The rows below come in pairs that one turn or mirror swaps. Which row does each named row swap with?
sasi: 10, -6, 46, -19, -24, 11, -41, -40, 24, -8, -15, 0, 4, 15, 7, 10, -4, 17
Sezaz: -19, 3, 27, -7, -21, -3, -27, -32, 21, -29, -16, -11, 37, 22, 2, -3, -43, -22
Zolur: -2, -7, 37, -15, -26, 7, -39, -37, 20, -1, -16, 5, -7, 15, 19, 16, -6, 21
fug: 11, 17, 13, -27, -42, -6, -7, -14, 0, -3, -8, 5, 10, 23, 26, 33, -4, -12
Fekuf: 4, -13, 49, -14, -28, 1, -35, -36, 18, -5, -11, -4, -4, 11, 10, 11, -6, 19
sanab: 7, -15, 42, -13, -19, 5, -32, -37, 8, -3, -17, -3, -2, 18, 13, 16, -5, 26
Gar: -18, -2, 27, -16, -16, -11, -31, -43, 24, -34, -27, -6, 33, 21, 3, 6, -38, -11
divoz: -15, -12, 24, -12, 5, -15, -4, -21, 20, -41, 6, 5, -13, 13, 10, 21, 0, -17
vol: -10, -10, 26, 10, -30, -14, -35, 2, -10, 0, -17, 28, 16, 38, 11, 22, -13, -24
zaf: -8, -17, 24, -3, 12, -12, -14, -29, 18, -28, 8, 18, -19, 9, 13, 21, 1, -11
rosug: 32, 2, 23, -35, -26, -7, -1, -24, 1, -21, 18, 9, 8, 28, 27, 17, -8, -26
Seg: 6, -5, 45, -21, -27, 1, -39, -40, 23, -11, -10, -5, -11, 12, 16, 11, -4, 14
Sunim: 8, -10, 42, -19, -22, -1, -35, -32, 15, -8, -13, -9, -3, 17, 3, 15, -1, 23
serev: 4, -1, 29, -10, -53, -15, 1, -23, 35, -19, 10, 6, -3, 21, -12, -3, 1, -25
zada: 2, 7, 11, -38, -25, -15, 6, -13, 6, -6, -14, -2, 9, 28, 19, 29, -6, -1
lov: 0, -20, 34, -5, -42, -11, -24, -2, -9, -7, -11, 41, 20, 41, 3, 25, -21, -19
nesa: -15, 4, 26, -14, -15, -15, -23, -28, 30, -31, -18, -6, 45, 21, 2, -10, -25, -12
viso: -3, -6, 59, 13, -14, -15, 2, -31, 11, -21, -12, 24, 14, 45, 26, 32, 1, -23
rel: -29, -15, 52, -7, -37, -7, 8, -29, 0, -17, -15, 16, 26, 28, 10, -1, 2, -30
ferek: -17, -22, 52, 0, -17, 1, -6, -41, -4, -21, -7, 33, 6, 45, 29, 21, -14, -19
lirov: -3, -6, 22, 1, -39, -10, -22, -3, -3, -10, -16, 40, 14, 45, -6, 26, -22, -6
Ditas: 7, 0, 52, -3, -10, -12, -44, -13, 0, -13, 5, 24, 9, 27, 26, 3, -21, -36
panom: 4, 0, 27, -10, -49, -16, 1, -5, 36, -14, 10, 7, 4, 7, -6, 3, -8, -33
Tif: -18, -1, 28, -10, -11, -5, -29, -28, 22, -39, -23, 3, 39, 22, 3, 1, -34, -12
lanuz: -15, 5, 24, -9, -18, -7, -26, -30, 23, -35, -19, -7, 37, 18, 1, 0, -41, -14
vavu: 27, 17, 23, -21, -21, -16, 3, -29, 20, -29, 11, 1, 14, 30, 29, 21, -8, -26
Rasuz: 17, -9, 14, -32, -27, -5, 1, -28, 1, -25, 16, 9, 2, 33, 39, 7, -16, -28
gusel: 13, 7, 46, 7, 1, -19, -42, -21, 3, -19, 7, 21, 12, 26, 19, 5, -13, -37
momuk: 3, 1, 32, -14, -48, -15, 1, -14, 43, -17, 10, 8, 10, 16, -8, 5, 11, -21
voku: 7, 4, 39, 1, 0, -23, -42, -25, 6, -17, 7, 25, 14, 24, 20, -3, -23, -39
Nosas: -10, -19, 30, -4, -38, -23, -20, 4, -7, -6, -15, 39, 10, 33, 1, 23, -19, -4
vuke: -14, -19, 18, -7, 6, -12, -15, -28, 13, -35, 10, 11, -20, 14, 14, 17, -3, -18
vovi: -9, 5, 27, -6, -17, -11, -18, -37, 27, -32, -17, -13, 37, 17, 7, -4, -40, -22
Vafog: 2, -11, 27, -9, -49, -16, 9, -18, 39, -22, 11, 1, -1, 12, -7, 17, 0, -33
niv: -20, -4, 61, -7, -38, 2, 1, -27, 9, 2, -17, 9, 23, 29, 14, -5, -9, -32
ranep: 1, -27, 22, 5, -32, -19, -23, -11, -7, -8, -5, 43, 16, 46, 9, 16, -21, -10
kibi: -19, -11, 21, -9, -45, -15, -27, -7, 1, -5, -15, 37, 15, 43, 8, 27, -27, -9
Pimo: -20, -12, 52, 8, -21, -12, 3, -40, 6, -23, -12, 26, 13, 39, 19, 34, -13, -32
Gedut: -3, -15, 14, -12, -35, -16, -2, -10, 28, -20, 12, -7, -3, 10, 4, 1, 16, -30
nagam: 12, -8, 21, 3, -41, -17, 6, -18, 43, -19, 15, 6, -2, 15, 3, 13, 2, -29

vavu swaps with ferek
Rasuz swaps with viso
divoz swaps with Ditas
Tif swaps with Seg
fug swaps with rel
Gedut swaps with vol
zada swaps with niv

